X: several groups of rows, each row roughly a mix of its group's hidden directions
X (146 x 10)
[[-14  -9   0  13 -16  -6  11 -10 -17   5]
 [ -3   5  11   6  -7 -18   4  -5  21  17]
 [ -5 -14   8  22  11  14   8   2  -8  10]
 [  8  26   6  10  -5  12 -13   0  -1  -9]
 [  0 -12   2  17  -7   5 -14 -14 -13  15]
 [ -2 -26   2  -6  -1 -20   1  13  -4   6]
 [ -4 -18 -13  -4   8   2 -22  -1   8 -13]
 [  3  16  14 -13  -5  15  -3 -13   4  15]
 [  6 -16 -14 -23  11  -5  -5   8  -5   3]
 [ -6 -14   5 -13   6  19   4  15   8 -13]
 [ 21   2   5   7  -3 -14 -17  -5   3  16]
 [  2  11   6  27   4   9  -2 -14   9   4]
 [  5  18   5  14 -10   6 -19  -6 -13  -6]
 [ -7   9 -17  12 -12  12  12 -15   3   8]
 [ -4  -1  -3  16  10 -15  -9 -17 -17   4]
 [-17  -6   3  24   1  -1   6  14 -11  -7]
 [  8 -15   6 -20  -4   4  13   3  -1  19]
 [ -2 -19   4 -17  18   9  -2   6  14   3]
 [  4   7  14  11  -6   2  20  17 -11   6]
 [-18  10 -11   7   0 -15 -17   5  -5 -12]
 [ -1  17  17  16 -10   2  -1  -1 -20   2]
 [ -1  -1   2  19 -12  -3   7 -22 -13   9]
 [ -1 -14   9   0  16 -19 -13   4  11  -9]
 [ -8  13  17  18   9  -2  -3  -1  -7  17]
 [ -1  19  -2   6   3   7   1 -16  13  20]
 [ -1 -20 -14 -17  -9   0  12   8   9  -5]
 [  7  -7 -10 -10  -9 -20 -21   1  -3   8]
 [ -3  -8  -6  10  10   1  19  25   0  -4]
 [ -1 -12  -2 -21  15  -6  11   9  13  -4]
 [ -1 -19  -8 -17  12  -6  12   1  -3 -15]
 [ -8  10   2  14   7   9   1 -26  10   4]
 [ -3  14   8   8  -5 -16 -20  -4  -8  15]
 [ -4   9  -2   2 -21 -10   2   3 -19 -16]
 [ 21   8   8  23  -2   4  -6  11   6   2]
 [-14  -4   1  17   5   0  19  20   3   3]
 [-14 -16 -10  -8  -3 -12  22   1   0   5]
 [ -4  15  -1 -11  14  12   6  -2  23   4]
 [-13   0  -4 -21   3 -11  17  10  13   0]
 [ -4  -4  -4 -11   3  -9   0  20  25   2]
 [ -6   7  10  14 -10  10 -15  -3   4  22]
 [  1 -10   6  18 -19 -11  -5  10 -11  11]
 [  9  -3   4  -9 -24   9  15  14   5   3]
 [ 15   8   9  22   0  14  -3  10   9  -7]
 [ -4  -2  -7  13 -10  14  12 -19 -10  12]
 [  3  17   6  -4 -17   5  16   6 -17   5]
 [-20  -8  -5 -13   9  14  12  -8   8  -9]
 [  9   6  -4  -4 -11 -15 -15  -8  11  20]
 [ -9   0   1   0 -11 -28  -7   3  -6  16]
 [ -6   1  14 -22 -11  -3  -4   6 -14 -14]
 [ 19  -7  12   1 -12   1   0 -12   8  19]
 [-19  -6   3 -14  -3   0 -12 -15  -8  16]
 [-25  -5  -8  -1   7 -12 -18   5   0  -7]
 [ -6   4  -1  22 -10  -4 -19 -16   5   0]
 [ 10   6   8   0  -8  25  10   6  14  -9]
 [ 25  -6   3   9  11  13  11   7  -6  -7]
 [-16  -6  -8  -7  21 -17  -6   2 -12   0]
 [  5  14  -5  -3 -11 -13   0  20  18   7]
 [  5   0   6   2  23  11   7  -6  16  17]
 [  1  -9  -6   9  25  13  -3  -9  10  -9]
 [ -1 -26   4 -16   8   6 -11  10   4   5]
 [  4   7  -6 -13  22   8   6 -14  15   1]
 [-14  -1   8   9  11  21  19   1  -3  -5]
 [ -3   7  -2  16  18 -10 -20 -12   2   3]
 [ -5 -21   0   2   5   9   8  -5  10  23]
 [  3   6  -3  -2  16  20  22   6  -5   3]
 [ -1   4  -4  24 -17   4   5 -11 -11  11]
 [-25  -5  -5   0  -2 -12  14  -5  -6  16]
 [ -1   5  15 -12  15  -9 -11  -1  21  -2]
 [  9  -6   6   5 -17   5  16  23  -5   0]
 [-10 -13   0  -3 -12   2   6  24  -9 -14]
 [  2  -6  -3   7  -9 -22  15   7   4  18]
 [ 17  19   0  13   5   6 -12 -17  -3   0]
 [ -5  -5   2 -11  -3   6  11  22   3 -22]
 [ -9   0  -9 -11  25  -1  -7  10 -16  -3]
 [  9  19  10  -5 -18 -13  -9  -9   4   8]
 [ 12 -11   3  -4   0  16 -21  -8  -6  14]
 [  2   2  -6 -21  14  -3  -7 -24  -3  -1]
 [ 15   4   5   1  -2 -22   4  21   7   1]
 [-14  22   3  20   5  -6   0   7   0 -10]
 [ -3 -25  -5  18   7  -9  -7 -11   0   0]
 [ -8   1   8   8  12  -8   9  20  -6  20]
 [ 17  15  -2  -1  -3  -7 -21  14   8   4]
 [  0   8  -5   1   0  23  21  -5 -10   9]
 [  2 -23   4   9  -8   4  -8   7 -19 -11]
 [-11 -13  -6   5  -1 -18 -13   5 -20  -8]
 [ -9 -16 -13 -12  13   7  -4  11   8 -15]
 [  0   2   8  21  25   4  -1   5  -7   9]
 [  3 -12 -13  -6  13   7  13   5  19 -12]
 [ 10  -4   4 -14  -4  12  19  20  -2  -6]
 [  9  -8   0   0   5   7  13  20 -22  -4]
 [  8  13   4  14  -3   8  -8 -21  15   6]
 [ -1 -11   1  -2  -6  -7  11  28 -13   0]
 [ 27   8   8  16  14   0  -1   3   2   2]
 [ -4   0  -8  -5  12 -18 -19 -17  -7   4]
 [ -9 -11   6  -6   0  15 -19   1 -14 -17]
 [-16  -2 -11 -21   6  -8   7 -10  -7 -14]
 [ 18  18   3   5  11  14 -12  -8   2 -11]
 [ 14   7   1  15  -8 -20 -11  -2 -15   2]
 [ 21  -4   1   1  21  15  -7  -9   6  -4]
 [  0  10  14   4  15 -20  -4  -6  16  -5]
 [-12   3  -1 -12 -18  10   4   2  23   4]
 [ 12  -2   7 -18   4   5 -20  15  -9  -7]
 [-19  -1  -9  20   7   1 -10   3  -9 -14]
 [ 10   4   7  -1 -12   8 -16 -24 -10  -3]
 [-11 -12  13  -8 -11 -11  10   5 -18 -11]
 [ -6  -5   3  -7  17  -3  20  15  15   1]
 [-12  -2  14   3   9   8  13   8 -14  20]
 [  2  -7 -12 -22  -7   7  13   6   0 -18]
 [  2 -11 -11  -3  17  11   7 -24   1   4]
 [  1 -10 -17  19   3   6  12   0 -18  -5]
 [  6   8   0  -7  -8   3 -14  13  26   4]
 [ -1   3 -14  13 -15  -9  -7   3   7 -23]
 [ -1   2   8  16  -4  21  18 -11  -2  -8]
 [-17   0  10  -5   8  10  17  10 -15  11]
 [-21  15  -5   6  -6  -6 -13  -9   3 -14]
 [ -4  17  -9  -8  11  -7   0 -24   4   8]
 [-14  -8  -7  -3  -3 -24 -10  13  -6  10]
 [ 12  14   5  15   4   0  -9 -16  18  -6]
 [ -4  22   0  -3  -3   5  11   1   5 -25]
 [ -5 -20  16  -9  -6 -18 -13   3   3   0]
 [ -3   8 -16   3  13   9   9   0  25   6]
 [-11 -10 -10 -19   1   4   1  17  17  -4]
 [ 15  -1   9  -7  17  14 -13   8   9 -12]
 [ 13  -4   2   2   0  -7  -3  32  -4  -1]
 [ 15  -3   9   0  16  11 -23  -5   3   1]
 [-14 -10   1   9 -25  -3  11   7  -9   2]
 [ -4  -9  -8 -16   4 -22  -8  14 -11   4]
 [  3  10  -4  20   2 -23  -4  -2  14  -1]
 [ -2  -2  -5  -1   2  23  -7 -21   8  15]
 [-10 -13   1  -3  18  -4 -13 -11   5 -20]
 [  3 -13   2  -4 -11   0  20   6 -23  -5]
 [  9  15   3  14  10   4 -13 -10  18   6]
 [  5  -2  19  -1 -14  -1  -5 -11 -24   5]
 [ 13  -5   1  -9   8  13  19  15 -13  -7]
 [ -8 -25  -4   7  -6  -6  -4  -6 -17 -12]
 [  2  17  -8  12   1 -20  -8   2  13 -12]
 [ -7  14  -2  -3   8   5  -6 -21  10  19]
 [-25   0   0   6 -14   6   2  11  17   1]
 [-14 -20   7  -1  15   0  -2 -17  -1 -12]
 [ 25  -3   6   3 -15 -11  -3  -2   9  14]
 [ -2  24  18 -18   2   1  -3  -5   6  -6]
 [ 11  17  -5  -3  17  11   1 -17  10  -4]
 [-20  11  -9 -12   2  -6   2  -3  20 -10]
 [ 16   2  -3  19  -8  -1  22   8   5   6]
 [ 15   1   2  11  -8   7  10   4 -11  24]
 [ 24   4  13 -10   1  14   2 -15  -3   3]]

the one row of each list that fits no group (the others fit one group, some only roughly)
  q847: [ 15 -12   0  -7 -22   5  10  10 -10  -8]
  q253: [ 17   4  -5  -7  19 -12 -19  -2  -6   1]
  q483: [-10   5  -1  18  11  -6 -24   0   5  -8]
  q986: [  8  10   1  13  -5 -12  16  21  11  -2]
  q536: [ -7   9  -9  17  -1 -10  -8  -2  19 -16]
  q3: [ 21  15   2 -12 -11  -8 -14  -7   0  -6]
  q932: [ -6   7  -1  -2  -5 -12  16 -15  18  14]
  q791: [ 16   4  11 -10  -8   1 -13 -14 -17  12]
  q645: [  8  18 -14   4   4  -7  17 -18   2   1]
  q657: [-2  9  0 32 -3 -8 -9  2  4 -6]
  q18: [ -7  23   8 -12  -3   5  18  -1   8 -11]
  q168: [ 20   4  -4  -2  20   8   6  -1  16 -10]
  q474: [ 16   6 -14   9   7  -6  21 -15   2   2]
 : q932
  q618: [  2 -11 -12  11   5 -11 -19  10   2 -17]
  q257: [  7  -2  -6  11  -1 -25  -9  18   9  -3]
  q614: [-13  -2 -11   7  -4 -29   7   0  -6   5]
  q237: [  0  20  -4  15 -16  -5  16   0   5  11]
  q70: [-13  -5  -6 -21 -10   5 -10  -7  12 -15]
  q358: [  3   3  18 -10  -3 -20 -10  13  -7 -13]
  q299: [-12 -18 -19   7 -12  -7   5   6  -5 -12]
  q953: [  9 -18   1  -6  19   5  -6   2 -16  14]
  q980: [ -5  -9 -18  12   4 -18 -15  10  -4  -7]
  q964: [ -2 -17   7 -12 -17  -4 -18   8  -8   6]
  q261: [ 5  3 -7  3 10  8 25 -4 18  9]
  q638: [  2   7  -5 -11  -7  -4 -23  -7  21   5]
  q202: [ 0 14  5 21 -5  4  1  4 20 12]
  q466: [  9  -1 -12  -1  16  -2  13 -21   9  12]
  q886: [  7  -8  13  -1  -2  10  14 -11  13  21]
 : q614
  q50: [ -1  13  13 -18   9  17  10  -7 -10   0]
  q994: [ 13   3   7  -4  -2  -8  -2  25   0 -19]
  q382: [-13   3  -2  13  -7  -1  -2 -26  -8 -12]
  q68: [-12  -3   6  23   1  13   1   5  -3 -20]
  q477: [ -8 -18   8  -4  -1 -16 -15   5  -4  18]
  q520: [ -2  11  -2   4  24   2 -15  -8  16   3]
  q254: [  6  15 -16 -12  -1   5   2 -16  16  -9]
  q94: [-15  11 -11   0   0  -3   8   9  11 -24]
  q24: [ 18  -3  11  19   6 -12   1   1  -7  16]
  q720: [  3  -7  -3 -15   3 -12  13  16 -18   9]
  q659: [  5   8  16  -7 -19   8  12  -5 -18   3]
 : q254
  q139: [-10 -12   7  -1  10  -3   6  28  -6   4]
  q826: [-23 -10  -8  -2  -9  -6   0 -10   5 -19]
  q111: [ -9 -13  -1  10   4 -12   2   7 -25 -10]
  q822: [ -3  -6  18   2  21  -1  -3 -16 -14  -8]
  q837: [ -7 -21  -9  11   5  16   2 -16  -7   2]
  q359: [ -2  15  -3 -10 -18  -9   1  -7  19 -12]
  q991: [-11  30  -6  -2  -9  -5   4  -9   4   0]
  q69: [  6  -9   0   4 -23  -1  -2 -18 -17  -6]
  q653: [-22  -2  -2   7  20   3   3 -13 -10 -10]
  q420: [-19  -5 -17   3   1  -3  10  10  11 -16]
 : q139
  q119: [ -4   7   4  15 -11  13  13  -9  18 -10]
  q598: [ -9   2  -8   4  -3   6  21  18   2 -18]
  q408: [ 11   1  -3 -29   7  -3   6  13   5   6]
  q121: [-24  -1  10  10  19   9   7   2  -3   6]
  q480: [  6 -15  -4  -5 -12 -10  -3   5   5 -26]
  q125: [  7 -13 -10   3  -4   4 -13 -20  15 -11]
  q424: [ 23  -8  -1 -13  -7  10  13   0  -5 -13]
  q894: [ -3  -5   8  10  -1  -6  -7 -27 -13 -11]
  q840: [  7  -2   6   6   6   0  25  14 -13  11]
  q516: [-18 -14  -6   3 -12  10  21   1  -2   6]
 : q480
  q732: [  0  -2   2 -18 -11  10   5 -22  14   1]
  q63: [ 18   7   2 -23   6  14   4  -8  -3  -8]
  q172: [ -1  -5 -12  14 -23  -4 -11  -8  12  -9]
  q284: [ -3 -10  -4  -6  10  -8  10  25  -9  11]
  q23: [-13  -4 -10   4   0  16   7  -9   3 -25]
  q236: [  2 -20 -10 -21   9   0  14  -9   0   2]
  q658: [  6  -5  20   0   5  11   0 -18  -7  18]
  q668: [ -1  15  -6  -3   3 -16 -12 -22 -10  -2]
  q85: [  0   3  -3 -23  -1  -1  21  16   1  -5]
  q362: [ 11  -2  11 -17   4  13  13   0 -18   9]
 : q236
  q887: [  1   2   1  -4  27   2  15 -11 -13   7]
  q827: [  0   7   1   2  26   7   5 -12  -2 -19]
  q799: [ -5 -15  12 -19  -4  -4   4  19 -10  -7]
  q805: [ 24   1   7  14   0  -1   1 -17 -13   7]
  q240: [-11 -10  -9   1  26  -2   7 -13  -6   8]
  q161: [ 30 -13   5   5   0  11   4   0  -4   4]
  q75: [ 11  23   3  14   7 -15  -5  -3   9  -4]
  q313: [ 25 -15  -4   2  -3   3 -15  -9  -9  -1]
  q978: [ -2 -12  14 -22 -12   2 -11   8   1  10]
  q460: [ -2  14  10  11 -14  -7  11  -1  22   0]
  q566: [-23   0 -11  -9  -3   3  -3 -11   9 -18]
  q765: [  7  23   4  -9  10  -4 -15   5  15  -3]
  q281: [ -8  10  -9 -11 -12   0   7   8  26   4]
  q389: [ -5  -8 -23  12 -16 -10   0   8  -4 -11]
 : q240
  q692: [  3  15 -13  18  -5   2 -12 -15  -9 -11]
  q926: [ 9  3  1 -4  8 -5 24  4 -4 22]
  q756: [  3 -12 -12 -30  -5  -1  -3  -8   1  -1]
  q221: [  3 -12  14  12   3   9   8   2  -6  24]
  q639: [  6   1  -4  26   6  -5 -13  -5  17  -6]
  q150: [ 16 -20  -3   6  15  -5  -4 -14  -3  12]
  q214: [-20 -14   6 -16   0  12  -1  14   3  -6]
  q707: [ 11   9 -10   2  -5  -1   0  22 -16 -15]
  q565: [  2  -9  -9 -19  -8  -5 -22  -9 -10   1]
  q396: [-14  -9 -10 -23  -7   7   0 -10   1 -13]
  q749: [ 11 -11   1  -6   8  -4  15  18  19   0]
  q577: [  5 -22   6   6  10   4   5   4   1 -24]
 : q577
  q335: [-10  15   1 -29   4  -1  -3  -8  -5  -4]
  q780: [  4  -7   9  11  20 -20 -14   3  -7   1]
  q317: [ -8  -3   9  -2  -3  27  -9  12   7 -12]
  q527: [-12  -9   2  10 -10  -8 -12   1 -19  17]
  q688: [-26  -9  -2  12  -5   5   1  -1  -4 -17]
  q200: [ -6  -2  -2 -13  19  -9   8  23   0   8]
  q714: [ 15  -9  14  10  12 -10  -7   0   4  19]
  q87: [ 15  22  -2   2   1 -24   0   1   3   1]
  q117: [ 13  -7   3  10  -8   7  -9  -8 -17 -21]
  q246: [ 10  -9  -7 -12   3 -17 -10   9 -19  -8]
  q857: [ -4  26   3 -16   5 -13  -6   5  -3  -7]
  q681: [ -5 -22   4  -3  10  22   1   0  10   9]
  q551: [-11  -5  -2   5  22  -2  -8  14  -9 -18]
  q927: [ -5 -12  11 -24   0   9 -16   1  -8  -8]
 : q780
  q740: [-22  -7  -2  22 -10  -4  -5  -4 -10  -7]
  q916: [ -5  -7  -4  -9  15  15  12 -14  16  11]
  q644: [-14   6  -3   7 -14  16   8  -9  -1 -21]
  q301: [-16 -26  -4 -16   4   5   6   0   2  -1]
  q938: [ 18 -12  -1  18  -2  -9   1  -6  -5  19]
  q153: [ -2   8  11 -16   3  16  23   0  -8   4]
  q719: [-8  8 12 -2  1  5 21 -3 21 10]
  q277: [ -2   2   2   2   3   0  22 -20 -10  17]
  q99: [  2   8  -2  22 -14  -4 -10  14  13  -8]
  q61: [ -3   8 -13 -15  14  14   2  14  12  -8]
  q74: [  9   5  23   0 -11 -11   7   2 -13  14]
 : q99
  q625: [-13  -5  -2 -13 -25  12   5   1   5 -12]
  q748: [  3 -18   1  -6   8   2  10  12 -16  19]
  q271: [-20 -13 -14 -14   5  -4  -9  -6  12   4]
  q521: [  3  13   6  10 -16   5   2   9  21  14]
  q970: [ 14  -5  -5 -13  -3  -9 -24   7  -5 -12]
  q640: [ 13  17 -10   2   2  -8   0 -18 -13 -13]
  q815: [ -3  -9   0  11   1  11   5 -24  -6  18]
  q122: [ 19  -3   1  -9 -16   2  -1 -18  15   7]
  q979: [ -5 -17  -1   2  24  13   9   7  -9   7]
  q948: [ 12   7  14  -2   1  -9  -2 -14 -17  18]
  q626: [  3  10 -16  11 -23 -13  -9  -2   3  -2]
  q958: [-17  -5  -4   3   5  -8  10  -4  -5 -27]
  q505: [ -4 -24  -8   3  11   0 -11 -12  10  13]
 : q948
  q330: [ 10 -15   3  -5 -13   9  -5  -4 -25   4]
  q556: [ -4 -11 -11   1  11 -19  17  11  -9   9]
  q667: [ 19  -5   2 -14  18  11  -8  -8  -6  10]
  q116: [  1   2  -3  22  -9 -12  -6 -19  -9  -9]
  q275: [-11  -6 -12  15 -15 -16  -8  -6  13  -5]
  q502: [  9  11 -13  14 -13   0  13  12 -15   1]
  q531: [-11  -5   3 -15  -7 -10 -13   8  -7 -22]
  q844: [-13   1   3   7 -17  13  20 -10   9   5]
  q570: [  3 -14   9  14   2  13  17   3  16   8]
  q140: [  2  15 -13   4   2  -9   6 -23 -12  -9]
  q492: [ 14  11  -4 -11  21  -4   6  -6  18   2]
  q649: [-13  11   4   5 -22  -9 -10   7 -15  -4]
  q908: [18 14 17  9  4  5 16 -1  7  9]
  q963: [  1  11 -15  11   0 -18   4   9  19  -7]
 : q556
